Small tables with named rows and columns. After each table, cells are looked up by row and column.

Voke.csv
,Fal,Nuz,Reseked,Dof,Bazit,Nobo,Mimo,Kotet
Bivega,3439,3085,3789,2943,2712,3685,3085,2977
Mez,4135,9089,6413,4605,1304,6584,6224,2021
Rig,3493,5100,4272,3759,2692,4312,4134,2921

Bivega, Nobo => 3685
Mez, Fal => 4135
Bivega, Reseked => 3789
Rig, Bazit => 2692
Mez, Dof => 4605
Bivega, Fal => 3439
Bivega, Bazit => 2712
Bivega, Nuz => 3085
Mez, Kotet => 2021
Rig, Dof => 3759
Rig, Nobo => 4312
Rig, Reseked => 4272
Mez, Reseked => 6413

Puzis
|  | Lef | Rap | Borafug | Suk | Sivaza |
|---|---|---|---|---|---|
| Libebu | 56.16 | 59.91 | 42.98 | 37.85 | 19.16 |
| Lonenor | 41.58 | 50.89 | 42.90 | 20.80 | 36.84 |
| Daf | 51.32 | 33.81 | 48.81 | 80.25 | 71.75 |
| Fifuzep | 54.72 | 29.95 | 44.92 | 51.92 | 82.89 |
| Femat | 45.00 | 38.74 | 45.34 | 23.14 | 70.42 |
| Fis | 48.21 | 35.62 | 45.17 | 29.20 | 76.73 |
| Kof | 47.41 | 36.49 | 45.30 | 27.41 | 75.37 |
| Nirok | 47.54 | 39.55 | 52.60 | 86.55 | 64.86 |
| Difib | 76.72 | 73.96 | 62.38 | 66.95 | 39.99 |
| Sig | 55.16 | 59.57 | 42.97 | 36.86 | 19.60 |

What is the Lef of Fis in Puzis? 48.21
What is the Borafug of Femat in Puzis? 45.34
What is the Borafug of Libebu in Puzis? 42.98
What is the Sivaza of Libebu in Puzis? 19.16
What is the Sivaza of Femat in Puzis? 70.42
What is the Lef of Femat in Puzis? 45.00
What is the Suk of Daf in Puzis? 80.25
What is the Rap of Difib in Puzis? 73.96
What is the Suk of Femat in Puzis? 23.14
What is the Lef of Libebu in Puzis? 56.16
What is the Borafug of Fifuzep in Puzis? 44.92
What is the Lef of Sig in Puzis? 55.16
What is the Sivaza of Difib in Puzis? 39.99
What is the Lef of Daf in Puzis? 51.32
What is the Suk of Fifuzep in Puzis? 51.92
What is the Suk of Kof in Puzis? 27.41
What is the Rap of Kof in Puzis? 36.49
What is the Suk of Difib in Puzis? 66.95
What is the Borafug of Daf in Puzis? 48.81
Which row has the largest Lef? Difib

Seg:
	Peluf	Dagag	Gotunuf	Tebu	Nifaz	Besov	Nefe	Zovizu	Vib	Muda
Rik	-254	8547	2214	1051	-527	6673	-5972	5473	504	-8036
Boled	-792	-838	6692	-4281	5980	-3062	9335	-2309	5009	3499
Ruf	-59	-151	-2080	5709	-2883	5934	4958	1824	-4487	-3799
Fuf	1681	24	574	4171	-144	2783	1413	1257	8680	4093

Ruf, Nifaz: -2883
Rik, Muda: -8036
Ruf, Peluf: -59
Ruf, Gotunuf: -2080
Ruf, Zovizu: 1824
Boled, Nefe: 9335
Fuf, Dagag: 24
Rik, Vib: 504
Fuf, Vib: 8680
Ruf, Nefe: 4958
Boled, Gotunuf: 6692
Boled, Zovizu: -2309
Ruf, Dagag: -151
Fuf, Besov: 2783
Ruf, Besov: 5934
Ruf, Tebu: 5709
Ruf, Muda: -3799
Boled, Muda: 3499
Fuf, Nifaz: -144
Fuf, Muda: 4093
Which row has the largest Tebu? Ruf

Rovu
fields: Kadog, Katu, Vifidam, Linidev, Puf
Gaf: [66, 103, 76, 164, 59]
Zirupob: [143, 207, 191, 136, 136]
Namufer: [125, 177, 90, 77, 132]

Namufer, Puf: 132
Namufer, Katu: 177
Gaf, Linidev: 164
Gaf, Puf: 59
Zirupob, Kadog: 143
Zirupob, Katu: 207
Gaf, Vifidam: 76
Zirupob, Puf: 136
Zirupob, Vifidam: 191
Gaf, Katu: 103
Zirupob, Linidev: 136
Gaf, Kadog: 66
Namufer, Linidev: 77
Namufer, Kadog: 125
Namufer, Vifidam: 90

Vad
         Zubev  Nafogo  Tuso  Ralori  Tasebu  Vunas  Pomabem
Razigup    106     101    98     100      99    103       99
Fivipu     151     143    90     146      58     81      172
Dogot       82     143   176     167     176    116      192
Tupes      126     116    92     112      79     96      121

Zubev of Tupes = 126
Tuso of Dogot = 176
Tasebu of Razigup = 99
Nafogo of Fivipu = 143
Zubev of Dogot = 82
Tasebu of Dogot = 176
Pomabem of Tupes = 121
Vunas of Razigup = 103
Zubev of Razigup = 106
Vunas of Tupes = 96
Ralori of Razigup = 100
Ralori of Dogot = 167
Vunas of Fivipu = 81
Nafogo of Dogot = 143
Pomabem of Razigup = 99
Tuso of Razigup = 98
Zubev of Fivipu = 151
Tuso of Fivipu = 90

Mup =
,Duta,Gog,Batobog,Selusiz,Fidila,Sizu
Lak,-221,-207,-604,96,247,275
Sulipi,-127,-104,-222,-134,-216,-313
Naseruz,-268,-295,-86,-157,-213,-118
Dok,-221,79,18,-152,-630,-602
Kebut,-222,852,-341,-108,-378,30
Fopipuv,-307,-136,-133,-176,-592,-537
Lek,-244,408,-226,-236,-278,67
Rofikal,-178,-255,-114,-148,-190,-222
Nukatu,-312,-173,-345,-125,23,-376

What is the Fidila of Lak in Mup? 247
What is the Duta of Fopipuv in Mup? -307
What is the Sizu of Naseruz in Mup? -118
What is the Duta of Lak in Mup? -221
What is the Sizu of Rofikal in Mup? -222
What is the Fidila of Rofikal in Mup? -190
What is the Fidila of Lek in Mup? -278
What is the Sizu of Kebut in Mup? 30
What is the Gog of Nukatu in Mup? -173
What is the Sizu of Nukatu in Mup? -376
What is the Gog of Lak in Mup? -207
What is the Gog of Sulipi in Mup? -104
What is the Batobog of Lek in Mup? -226
What is the Gog of Lek in Mup? 408
What is the Batobog of Fopipuv in Mup? -133
What is the Duta of Dok in Mup? -221
What is the Selusiz of Rofikal in Mup? -148
What is the Duta of Naseruz in Mup? -268
What is the Fidila of Kebut in Mup? -378
What is the Sizu of Lak in Mup? 275

